In the rows, zero is written as 128.
Each path below is one point turned by a fixed rotation once a step. After each direction that follows a path, write how fast that rotation turns it, in degrees each step (0 if it stays still).
Each turn is a multiple of 5 degrees from 10 to 175, or 0.
Each row of a path follows its step; steps can be skipped.
Path 1:
step 0: [125 135 123 130 137 116 124 132 129 120 117 134 126 122 112 128 128 135
 132 134 132 115 124 119 121 131 132 121 134 136 124 124 123 126 126 129
 126 122 129 136 129 121 133 137 134]
step 1: [135 133 117 118 124 122 130 124 139 119 135 131 126 121 124 131 140 140
 135 122 116 117 131 123 120 128 128 135 132 135 128 131 119 129 124 124
 131 121 134 129 125 129 133 129 133]
step 2: [133 132 119 119 137 127 125 116 128 123 127 123 124 122 127 130 123 125
 129 112 133 124 138 127 120 119 129 131 117 141 116 123 125 129 131 126
 127 128 137 129 126 126 133 133 130]
step 3: [138 132 121 129 136 128 121 135 137 136 131 132 128 129 132 129 126 130
 135 122 118 129 127 134 126 120 126 136 115 136 111 130 126 129 118 139
 127 128 118 130 123 126 130 130 128]
step 4: [139 131 132 132 137 124 119 120 137 121 121 123 131 125 137 127 134 118
 120 126 126 120 128 132 137 121 122 131 119 126 123 135 135 118 124 130
 129 118 119 134 126 129 129 136 132]
step 5: [123 123 131 134 129 108 127 133 132 124 123 128 129 136 132 126 127 122
 124 125 125 118 129 131 131 116 125 132 124 131 129 136 134 140 116 121
 124 127 119 122 132 121 137 133 131]
step 6: [118 137 127 122 130 128 143 129 126 121 120 127 130 136 129 138 131 125
 133 125 119 117 125 132 137 117 127 124 130 125 125 137 132 124 128 132
 131 131 125 130 135 130 143 137 131]
step 7: [135 129 121 124 116 135 136 130 133 120 129 124 127 129 121 133 131 128
 130 125 132 127 134 137 129 129 123 126 126 136 131 134 138 126 122 124
 114 133 124 121 145 130 140 137 127]
step 8: [121 129 118 130 137 131 127 125 132 126 139 125 125 127 116 132 124 127
 131 138 135 125 128 138 119 125 125 120 126 130 126 128 134 129 140 136
 122 122 117 125 134 130 141 139 124]
step 9: [132 116 129 129 126 138 121 129 140 124 134 130 130 126 119 134 131 128
 128 134 118 125 133 135 128 121 129 128 126 131 136 126 121 124 128 130
 129 115 124 123 123 136 145 126 115]
step 10: [127 120 131 131 136 133 122 126 117 112 125 132 112 133 129 127 121 128
 130 134 128 125 136 137 130 118 130 123 122 136 127 124 125 122 131 119
 126 116 128 122 122 129 134 123 130]
Speeds:
[125 126 133 129 130 126 127 127 128 125 126 129 127 128 130 129 129 130
 128 127 126 126 125 125 132 132 132 126 129 128 127 131 128 128 127 127
 125 131 128 127 129 128 129 128 129]
60
[131 129 127 130 129 128 128 129 128 125 129 129 132 125 127 125 128 128
 128 131 128 130 126 130 129 132 125 127 130 128 126 126 129 129 128 126
 126 128 124 130 128 129 127 130 132]
95
[128 129 126 129 129 127 126 128 126 127 127 128 127 124 131 127 127 127
 128 124 126 127 127 127 127 128 129 131 129 126 127 125 125 128 126 133
 126 125 130 125 130 131 126 126 131]
35
Path 2:
step 0: [127 129 126 127 112 125 125 126 132 122 132 124 134 124 133 133 119 127
 140 126 126 137 123 123 119 126 124 124 129 122 123 124 122 114 132 125
 122 126 130 117 142 124 137 128 129]
step 2: [123 124 128 133 113 122 133 129 124 123 126 146 123 127 128 130 122 124
 136 129 114 133 128 124 126 128 127 132 120 124 129 131 125 122 126 125
 119 136 131 127 129 127 136 143 130]
step 3: [132 125 125 133 131 123 116 134 124 129 129 130 122 118 121 138 120 124
 145 128 121 118 139 122 125 134 131 133 117 125 133 133 124 125 125 133
 123 127 130 137 128 128 121 125 127]
step 4: [131 125 137 120 118 123 124 130 130 123 131 129 127 126 134 123 119 124
 143 128 122 131 131 129 122 115 132 128 117 138 142 135 128 128 133 124
 122 132 121 131 129 134 131 131 134]
step 5: [136 131 135 125 143 121 126 132 131 122 135 125 132 127 123 128 122 132
 138 131 128 122 135 129 131 139 123 133 115 121 137 128 128 129 124 115
 126 127 118 135 135 125 133 130 130]
step 6: [127 133 140 137 123 118 126 125 131 125 135 124 126 138 124 134 124 136
 134 120 121 131 126 133 127 123 138 121 128 127 134 130 134 123 136 121
 127 134 121 138 125 123 140 135 130]
step 7: [127 130 136 129 137 118 126 138 129 131 129 135 127 131 123 127 124 129
 128 128 118 118 129 131 127 128 131 137 128 125 129 129 136 124 122 126
 138 129 119 134 133 108 126 117 133]
step 8: [125 127 140 127 129 125 129 139 131 125 123 125 127 127 122 124 126 130
 128 122 114 137 123 129 127 121 129 116 117 135 123 129 136 116 135 123
 122 127 126 126 121 115 123 131 127]
step 9: [131 140 136 124 128 127 119 141 135 124 133 124 132 129 128 127 132 119
 135 124 126 123 130 128 122 133 120 132 130 121 113 129 136 119 123 124
 128 125 122 131 123 126 121 117 130]
step 10: [128 137 141 124 116 131 132 124 128 129 125 129 127 133 120 121 126 127
 129 119 134 145 129 127 120 132 131 124 127 125 131 131 141 116 125 119
 121 127 127 127 131 126 119 128 132]
step 11: [122 139 128 125 125 119 135 133 120 125 124 130 139 122 123 133 130 124
 126 121 132 123 121 127 127 136 126 133 126 112 120 139 129 122 127 125
 124 134 120 134 138 125 120 124 127]
Speeds:
[130 128 130 125 130 129 125 131 126 130 129 127 126 130 127 127 129 131
 126 129 126 127 127 131 131 125 127 126 130 127 127 126 132 127 131 127
 129 125 128 130 129 126 132 126 129]
35
[131 126 132 127 130 128 129 127 130 129 128 127 128 129 126 126 127 127
 126 129 128 128 125 124 127 131 128 126 130 129 127 130 128 126 129 129
 131 132 123 130 124 127 127 127 127]
25
[129 126 124 126 129 127 129 128 126 130 126 125 128 124 129 128 125 130
 129 126 126 128 128 128 130 125 128 131 126 133 124 128 129 126 128 131
 128 129 127 129 126 127 127 126 130]
80
Path 3:
step 0: [115 113 128 134 122 138 118 136 127 134 130 133 126 123 124 128 114 127
 133 119 120 129 127 133 122 132 129 131 128 131 132 133 126 124 128 129
 123 113 136 128 120 128 119 128 134]
step 2: [134 140 121 128 123 118 139 125 123 123 127 120 112 134 121 128 136 125
 133 130 125 124 137 122 121 124 137 133 128 129 138 130 117 126 135 130
 127 128 126 124 121 118 121 132 132]
step 3: [131 126 128 135 139 135 125 134 112 128 125 130 128 128 122 124 120 122
 134 130 133 119 144 133 122 132 134 137 118 126 130 124 119 132 133 139
 131 133 135 131 123 122 131 124 123]
step 4: [126 120 122 127 126 131 125 138 123 123 143 129 126 121 136 131 115 116
 126 117 129 119 129 136 126 128 126 120 131 126 121 124 126 136 126 127
 121 122 138 130 121 124 127 139 122]
step 5: [129 118 129 121 127 125 129 130 128 140 131 126 116 124 125 139 129 123
 135 125 134 130 125 121 123 128 123 131 144 120 125 127 124 118 120 125
 124 127 129 131 123 122 127 142 142]
step 6: [125 137 129 134 129 126 121 132 129 128 116 118 122 116 121 129 128 119
 135 129 118 128 133 116 137 128 128 134 125 119 137 137 116 117 128 130
 128 129 126 121 124 123 124 135 129]
step 7: [124 131 134 128 118 127 128 127 111 123 133 123 132 119 125 136 131 117
 119 133 128 123 137 131 128 134 132 136 117 119 125 121 126 129 136 133
 133 129 124 123 131 116 121 125 120]
step 8: [128 117 123 133 123 122 131 128 123 131 133 128 128 121 126 132 119 126
 125 124 134 135 126 132 111 129 136 134 121 123 135 124 127 145 130 124
 116 117 132 132 123 120 125 129 130]
step 9: [134 119 131 121 127 125 119 125 125 126 124 131 130 122 126 132 121 120
 137 117 129 123 126 119 124 131 129 133 128 128 139 124 126 123 122 122
 131 124 146 130 123 131 143 137 139]
step 10: [128 143 134 119 121 125 131 131 134 123 130 125 115 122 129 127 131 119
 128 127 130 115 126 124 134 119 126 126 134 117 134 125 116 121 133 127
 135 118 134 122 117 124 130 126 129]
step 11: [122 128 134 127 123 134 122 120 122 143 124 130 111 128 123 123 131 124
 123 128 137 133 138 130 128 130 133 134 120 120 122 128 120 128 132 136
 135 128 126 130 117 116 120 124 124]
Speeds:
[128 126 127 130 129 129 128 128 129 126 126 125 125 128 126 127 132 130
 124 129 129 126 131 129 129 124 126 131 125 128 129 126 129 127 125 128
 129 129 126 124 127 126 129 128 125]
85
[130 129 126 129 130 124 129 127 128 129 127 126 129 130 126 130 129 131
 128 127 130 124 127 125 133 128 130 129 130 128 131 130 127 126 132 126
 129 129 130 126 130 127 130 130 129]
95
Path 4:
step 0: [132 125 128 131 118 133 125 139 138 120 116 124 130 138 142 121 126 140
 126 127 123 117 132 133 133 131 120 130 126 132 127 118 138 128 124 136
 121 130 124 133 143 120 137 126 129]
step 1: [126 127 131 130 120 142 121 128 135 125 128 122 123 137 132 130 122 128
 141 119 122 126 129 121 129 138 126 133 121 118 124 134 138 138 109 122
 112 133 122 125 129 130 126 127 132]
step 2: [125 127 131 136 119 134 125 125 128 138 137 116 127 129 125 138 132 133
 136 141 133 125 129 121 134 143 130 140 127 119 133 122 128 128 127 135
 122 135 132 110 124 132 120 133 133]
step 3: [137 129 128 126 130 132 139 121 126 129 148 123 123 130 130 118 135 123
 131 134 133 120 131 118 135 131 118 129 129 130 135 118 112 135 129 133
 129 124 129 121 128 134 115 121 123]
step 4: [136 143 128 129 122 127 132 133 130 127 126 134 126 138 129 120 130 115
 138 133 132 125 137 116 141 121 124 131 133 136 126 124 128 130 137 133
 142 122 121 131 134 129 124 138 116]
step 6: [120 133 131 133 128 121 130 129 129 120 123 135 123 132 122 124 133 130
 124 127 136 141 120 119 120 132 133 119 125 121 125 131 141 126 119 143
 118 141 119 117 131 139 127 130 125]
step 7: [115 118 125 132 127 131 140 134 137 127 138 133 118 134 116 138 141 138
 116 130 132 126 119 119 124 134 124 126 135 119 128 129 123 126 124 132
 123 131 134 126 129 126 134 133 115]
step 8: [130 121 120 135 128 135 124 124 137 129 128 137 119 134 131 132 131 139
 129 127 136 117 127 114 132 111 126 126 144 130 124 127 113 123 123 132
 130 131 131 130 121 128 128 116 124]
step 9: [126 120 123 125 127 133 120 126 139 132 115 139 130 147 124 128 125 119
 129 135 123 122 130 123 124 123 128 128 137 133 133 132 124 126 130 123
 137 118 118 126 112 128 115 129 134]
step 10: [113 133 134 127 130 110 127 132 134 137 126 130 136 134 131 130 121 118
 137 126 126 126 125 135 124 125 119 122 135 135 130 135 129 121 138 135
 119 129 126 119 117 131 117 123 135]
step 11: [122 137 117 123 120 116 132 136 125 122 124 134 131 125 119 123 121 126
 113 127 129 134 126 131 133 131 114 125 126 134 137 126 130 127 130 136
 109 119 137 122 124 131 126 123 129]
Speeds:
[125 127 130 128 128 129 128 128 127 126 128 129 128 126 127 130 127 129
 129 126 128 129 124 130 129 127 127 130 125 128 130 127 129 128 123 134
 125 126 126 131 128 126 130 131 128]
65
[129 123 130 125 126 128 129 127 128 127 126 131 127 130 128 128 124 130
 128 127 125 127 128 132 129 129 128 129 131 127 126 127 130 127 130 128
 126 130 131 128 126 129 125 126 126]
35
Path 5:
step 0: [127 121 124 133 116 130 134 120 138 121 138 143 126 115 126 128 131 122
 133 128 127 125 126 135 111 127 136 134 126 118 115 137 120 122 123 136
 128 125 136 122 131 129 122 138 129]
step 1: [116 138 128 135 122 130 125 134 130 121 142 136 125 131 133 126 121 123
 133 127 118 128 121 128 123 133 134 127 120 130 121 128 124 125 111 125
 139 143 135 117 131 130 134 116 134]
step 2: [114 124 122 146 122 132 127 130 134 134 117 126 133 134 120 128 133 138
 133 124 121 132 116 130 125 131 125 143 131 123 130 117 134 130 123 127
 131 137 125 119 126 140 130 118 132]
step 3: [139 118 119 127 117 114 124 130 142 134 119 143 124 123 123 123 134 137
 139 133 127 127 129 123 123 126 131 130 123 113 133 128 132 129 123 133
 132 124 132 117 129 136 122 129 135]
step 4: [123 134 123 121 123 119 124 138 135 118 138 133 124 132 139 137 126 128
 133 131 137 116 123 132 130 128 125 132 115 114 134 137 140 134 115 135
 134 130 128 121 133 126 137 127 130]
step 5: [118 129 121 127 129 135 126 126 134 122 133 121 127 141 141 133 135 128
 141 119 128 129 115 127 120 134 129 128 139 120 138 122 137 132 122 126
 114 123 122 126 133 136 131 117 130]
step 6: [140 117 124 123 122 132 131 121 142 138 123 134 123 135 133 125 134 132
 133 126 118 132 131 131 124 127 132 123 139 124 141 133 132 125 119 125
 136 124 114 133 124 134 138 126 141]
step 7: [130 122 133 131 130 122 133 135 147 133 136 128 117 119 137 140 119 129
 128 127 132 133 125 125 127 123 132 134 117 128 146 139 137 122 129 132
 137 125 121 130 120 123 133 127 126]
step 8: [129 126 123 128 128 138 117 135 124 127 136 124 117 130 145 127 129 136
 132 117 141 120 120 123 127 122 137 128 125 129 140 126 130 119 142 133
 119 134 131 125 120 131 131 116 130]
step 9: [134 124 117 131 129 143 120 118 126 134 117 123 130 131 136 125 139 130
 122 123 133 128 119 142 124 118 133 125 133 130 131 142 128 123 126 134
 132 116 137 134 129 132 139 123 136]
step 11: [125 121 130 139 130 138 129 144 129 113 126 124 128 123 142 126 120 133
 136 128 137 122 136 141 134 131 134 126 123 136 129 123 126 117 133 135
 130 138 119 130 124 138 125 128 131]
Speeds:
[129 131 128 128 126 130 128 130 126 129 132 125 126 129 125 125 129 127
 130 127 131 126 128 128 126 129 132 129 126 126 127 128 127 130 126 129
 129 127 129 133 129 128 128 126 125]
95
[125 127 126 124 130 128 126 130 129 125 125 128 128 128 126 129 129 129
 128 130 129 129 129 126 132 131 130 131 127 126 128 127 125 132 124 127
 129 127 127 127 129 130 127 128 130]
35
